Each path below is one point turned by a fixed rotation once a step. After each direction that follows a path, write how fast that rotation turns it, in degrees each step (0 if it stays still).
Each turn is a multiple of 5 degrees from 10 to 175, or 0.
Each row of a path follows its step; steps can be skipped.
Path 1:
step 1: [ -1  -5  17  -1  -5   5   5  12  12  -5 -18  25  -4  11 -34   3   4  -3
  14  13  16   8 -11  -1  22   7  10 -13  -3  -3   8  -3  -9 -26   3  16
  -9  -3  -6  -1  -1   9  -5  41  -1 -21 -11   8  17  16  11   6  17  14
  -8 -17   9 -14  -4   1   5  10]
step 3: [ 11   9  -4  13 -24  -4  13 -21   6  14 -11  16 -19   1 -21   2   3 -10
  20  -2  28 -12   2   1   8 -11  -3  21  -5 -17 -10  -3 -10   5  17   6
 -15  -8  19 -11 -14  -2  22  26   9  22  16   5 -19   1  -7  -2  11  -6
  -1   1   9  10  15  -1   0 -15]
step 4: [  5   3 -15  -7  -6 -18 -15   7  11 -20  -1  26 -23  -2  -2  -8  -7  -5
  22 -13  -5  -7  17   3  -6  -7 -12   2   7  19 -14   6 -11 -28   2   1
  18  -4   7  19 -16   6  -8   8   1   4 -23   4  -5   5 -13 -12  12 -11
  -5   3  28   8  17  15  26  11]
step 7: [ 19  -4   4  -1 -29   1   6   6 -11 -25 -11  12 -21  -2  -5  -3  -9 -22
  -5  20   3  -3  -4   9  28   1  10   5 -20  -5   3 -19  -7  18  24  -8
  -4 -10  11  -8   7  -2  -4   9   1  27 -14   3   5 -17 -13 -15  14   9
  -2 -30   4  -6   7  10   8   4]
step 8: [-20   3  12  18 -17 -14 -26  10   7 -26   1  16  -5  16 -11  10 -21  -6
  28   2 -13 -13  22   6  10  -3 -13   0  -1 -15 -11 -17   6 -11  11 -16
   6 -19   4   0   2   1  23  18 -15  -2  11   5  -6  19   7   1   8   5
 -12   7  -2   5   8  24   2  -1]
step 10: [ 10   1   7  15 -10 -14   1  -1   6  -2 -10  36 -24   9 -22 -15  10  -9
   9  19  -2  16   9 -15   4 -20   7   1  -9   9   9   5   2 -15  -6  -9
  15  19   2   2  10  -4 -20  17  12  -6  20   0   1  12 -17  34  -4  11
   9  -5  -5  12  16   7  13  -9]
step 11: [-14 -14 -18 -15  -7   4  -5   9  -6 -10 -18  32   3   1 -11  14  -5 -19
  25   2  -6   3   7   8   6   2   9  15  -9  16 -11   4 -11 -14   2   9
  10   5  -9 -13   4 -18   8 -17   9  44  15   2  -5 -22  -6  -1   2  10
   2 -18  15  -7   7  11 -11  -5]
step 12: [-11   5  25   1 -12  -9  12   3  -4 -24  -4  15 -13   5 -19  26 -30   8
   2  -3  13   2 -20   3   1  -6  13  10   4  -9   6   0 -29 -29  25  -7
   3 -21   7  -4  -9  -5   7   7   9  -9  20  19   1  -7  -4  -6   7   7
   1   1   7   2  -2   4  27  -5]
step 14: [  4  16   9   3 -34  -9   3 -13  15   0 -21   7   2  40  12  -6  -6 -21
   4  17   6   5  12 -12   7   3  13  27  -3  20  -4  -3   6   0  -8 -16
  -9 -17   4  -5  -9   9  -4  23 -13   3  29   1   9 -14  -5  15   4   2
  -2   5   9  -4  12  -5  -2  -5]
[ 2 -2  1  3  0  4 -3  0  4  3  5  5  0  1  2  0  6 -2  0  0  4 -4  6 -8
  1  1  0  2  3 -4 -7  4 -1 -2  0 -8  0  0  7  2  2  5  0  5 -3  4  0 -7
 -5  1 -2 -2 -1 -1 -3  3 -6 -4  1 -2 -2  2]
60
[-2  4 -5  1  4  4  0 -4 -4  7  0 -5  1 -1  1 -3 -8 -4  5  4  3  2 -1  1
  0  0  0  0 -7  3  0 -1 -1 -5  1  0  2 -2 -1  1 -2 -5  4  2 -7  5  4  3
 -4  1  2  4 -2  2 -7  6 -3 -2  1 -2 -5  5]
130
[-4 -2 -2  1  3 -6 -4 -5  4 -4  0  0  5 -4 -5 -4  0  3 11 -1 -2  0  0  2
  6  4 -4 -2  0 -4 -3  2  2 -3 -1  1  2  0  2  0  4 -3 -6 -1  0 -1  0 -2
 -2  6  1  5  3 -5  6  4 -1  0 -5 -2  3  3]
160
[ 2 -5 -2 -3  2 10  3  4 -1  3 -3  6  0  2  2 -1 -2 -1 -1 -1 -6  2 -7  1
 -1  0  4 -5  7  0 -2 -1 -1 -5  1 -2  0  3  2  1  4 -4  4 -3 -2  3 -3  0
 -2  3  1  4 -4  1  7  1  1 -2  1 -4  7 -1]
65
[ 2  1 -5 -5 -5  4 -3 -3 -5  4  3 -2 -6  3 -4 -3  6  3  2 -3 -4 -6  2  8
  2 -4 -4 -1  4 -1 -2 -6 -2  2  4 -5 -1  1 -3 -3 -2 -1 -4  2 -2 -1 -3  1
  4  3  0 -3  0  0 -2  0  0  6  0 -2 -1  6]
25
